Families of rows that turns and mirrors carry onto each other, the same ones carrying the whole set onto itself: the rest of each named row's family, in list order
4 families of 4 rows
B: [ 24  13  21  24  26  61 -30   2  10   5  11  -8  26 -22 -36  40  20 -18
  10 -32 -35   2  25   7  -2 -20 -35  27   8]
H: [  5  22 -35 -16 -15   8  14 -57 -22 -35   5 -11  19   9  -2  60  13  35
  -3  16  24 -14  21  -6  19  30 -30  16  -5]
Y: [-21   1  26  -7  -3 -46  16  20 -45 -18  25  -8 -19   9  11 -35 -44 -24
  25  -7  24 -22 -14 -36  14  -6   8 -37 -24]
S: [ -2  26 -32  10 -36  -4  10 -35 -15 -22   2  13   7  29  -7  71  -8  42
  -7  28  21  -4   2  14  21  33 -32   9  28]
L: [ 28 -41   1  11  -3  -2   8  52  17  59  -7   2  29  -2  17  -9  20  63
 -25   1  -3  -7  -2 -25  -4 -15  48 -11  -8]
P: [ 15  17  11  -3  36  52 -31   7  19   5  46  -1  33 -22 -19  22  11 -30
  24 -30 -37  13  -5  36   7 -18 -27   8  12]
W: [-29   4  20 -20   2 -56   1  -2 -21 -21  17 -27 -20  20  -4 -13  -8 -11
  29  -5  21 -35   2 -68  19 -15  23 -45   1]
M: [ 21  21  -7  18 -33   5  -3 -40 -35  -1  45   1  -4  17   7  41  23  57
  -4  52  13 -28  -3  18  21  18 -26  24 -10]
R: [ 18   2 -22  -3 -39  19   1 -51   0 -28  -5  -4  14  15   6  57  22  38
   3  57   9 -16  16  22  23  24 -16   1   0]
D: [ 56  14  12  20  31  15 -18 -14  12  -8  26  15  17   1 -48   6   1 -38
  34 -43 -20  21   2  17 -10   6 -15  34  -4]
T: [  3  -9  -1  20  -7   3  -8  57  40  53 -10  -4   0  27  -2 -31  30  41
  -6  26 -12  -2 -22 -26 -16  -8  51  15  11]
A: [-29  -5  22 -32 -21 -57   6  11 -19 -15  20   3 -36  22   1 -12 -36  -6
  14   6   7 -31 -21 -40   4  12  34 -45   3]
U: [-17 -11  10  20 -14  19   7  68   8  60 -23 -10   5   3  20 -33  27  18
 -17   4  -6   9  15 -13 -23   1  42  21  -2]
F: [ 29   7   9  22  57  24 -13  -3  -7  12  25 -13  24  -4 -29  45  -1 -29
   6 -65 -28   7  10  20  10 -22 -33  20   6]
C: [  0 -23  34 -10   5 -15 -16  -5 -34 -32 -19 -37 -24  23   6 -28 -51 -19
  14  -8  24 -31 -22 -35  20 -13  24 -32  -3]
Z: [ -9   2   6  17   7  11 -10  72   6  64   3   4  11  14  11 -40   5  26
  -1   7  -3   1  -9   2 -29 -26  58   1  21]

Which other rows belong to the same family as R? Y, T, F
Which other rows belong to the same family as H? B, A, Z
Which other rows belong to the same family as P? S, W, U

Families of rows that turns and mirrors carry onto each other, the same ones carrying the whole set onto itself: the rest of each named row's family, in list order
4 families of 5 rows
Maros: [ -8 -19  -8  -1 -32 -15   0 -10  19  33  41  37  25  16  37   4  -3  30
  10  30  61  10 -28  41  62 -20 -34  28   9 -34  17  23 -73 -26   2 -42
 -12  13]
somes: [ 45  42  -4  -2  18  34 -12   4 -54   8  16 -24  10 -68  18   2  -8  23
  -2  28  10 -24 -11  12   1  21  48  18 -15  -9  18 -12 -13  -6 -45  -7
 -29 -86]
mit: [-13   3  29  -3  58  26 -21 -19 -62   0 -14  17 -29   4  -7  31  21  10
  -2  29  17 -33 -35  -8 -16  -9 -12   9  25  23   7 -17  46  26 -26  -4
 -67 -16]
vikuv: [ 43 -27 -26 -45 -35  15  -9   0  13  24  37  -7  34   1 -20  10  -3 -31
 -17 -21  -1  18   6 -19   5 -11   8 -54 -17 -41  20  29 -19  32  -2 -32
 -25 -27]
pagig: [ 16 -15  -5 -15 -33 -24   3 -26  49  11  35  24  31 -33  38   2   3   2
  10  43  30  -1  -4  30  51   9 -13  27   3 -28  50  24 -80   0  12 -36
  -2  12]
mamab: [-24   1  11  31  18  -5   7 -31   3   3  78   2 -39 -62  -4  50   6 -19
   7  33  35   7 -42 -20  25 -13 -46   0  14 -79   1   0 -17 -15  32 -20
 -12   3]
Teza: [-22  23  40  65  15   0 -11 -25   6  14  70  30 -35 -61   7  41 -25   2
  13  19  26 -18 -49 -19   9 -25 -15  14  15 -70   7 -12   3 -28   6  -9
   2  -8]
kasok: [ 49  24  23 -19  -2  44   2  27 -52  10   8 -14  32 -17  -3 -10  10  36
  -2  19  17 -12 -20  19   3  10  53  10  -7  26  21 -19  -8  -7 -37   5
 -61 -73]
giz: [-25 -12  -5 -22  68  22  19 -18 -63 -18   6  14 -20  15  -2  10  35  11
 -23  36  46 -18 -40  11  -9   6 -43  -9   8  12 -12  -5  10  26 -47 -26
 -18 -34]
Felu: [ 33  -6  -4 -12 -41   0 -46  18  14  31  12  19  28  10 -23  17 -23  -5
 -15 -30 -14  -4  -1 -36  -8 -20  27 -42 -37 -40  25  13   2  19 -14 -23
 -17 -37]
tak: [ -2 -26  -6 -17  56  13  33 -47 -23 -37 -10  -4 -16 -20  23  39  22 -19
 -20  24  37 -29 -26   7   1  25 -44  -8  37   1   2  -6  12  34 -26 -35
 -13 -17]
Tege: [-27  11  72  44  21  15   0  -8  -6   7  54  32 -39 -33  11  30 -14  20
  23  26  31 -17 -64   2  16 -23 -24  31  32 -26   2 -37  -5 -38   1   7
 -36  -1]
vevi: [ 46   6 -12 -50  12  42  -6  16 -83  26  29 -29   7 -33  11 -17  12  24
  -5  10   8  10  -6  29  -4  19   6   6 -25  -5  11   0 -36 -24 -45 -15
 -29 -74]
rer: [-11   4  30  25 -40  -9 -16 -12  33  37  30  55  33  26  18  12   7  32
  24  39  45  -9 -25  16  51 -34  14  36  25  -7  40  21 -25  -7  17 -20
 -46  23]
Pofal: [ 36  -4  28 -25 -46  11 -56  31   4  52  19  24  22  13 -21   6 -21  12
   8 -23 -20  13 -12  -7   8 -35  24 -15 -27 -21  36   6 -21  -7   1  -2
 -56 -13]
zosi: [-31   3  33  30  33   9   4 -36 -41  26  72  26 -46 -41   5  30   8   4
   9  16  38   4 -54  10   7 -25 -64  12  20 -49   5   6 -15 -40  -1 -14
   7  17]
rano: [-21  -5   0   4  56  10  -8 -36 -21 -25 -21  24 -20   4  20  31   0  -2
 -15  36  35 -56 -28 -13  -9   5 -17   3  24   6  -8 -14  36  45 -41 -31
 -24 -29]
Pami: [  7   8  -7  15 -38 -19 -24 -22  43  23  17  45  42  -7  50   8 -24  24
  15  44  42 -27  -8  24  59 -14  19  40  10 -21  35  22 -49   3  -6 -42
 -18   1]
Nilud: [ 59  31 -23 -36  25  33   0   3 -52  -2  20 -38   0 -90  -8   1  16  -6
 -22  33  16   0 -21  20   1  25   9  -3 -21 -17  20  -6 -41  12 -21 -11
 -26 -61]
gevu: [ 23 -16 -10 -29 -46  -5 -27  18 -16  49  30  13  35  28 -31   8  15   7
 -12 -20   2  31  -2  -4   9 -18  -8 -39 -48 -31  36  38 -32  -9  -7 -25
  -9 -15]

Which other rows belong to the same family as vevi? Maros, giz, zosi, gevu
Which other rows belong to the same family as tak? vikuv, pagig, mamab, Nilud

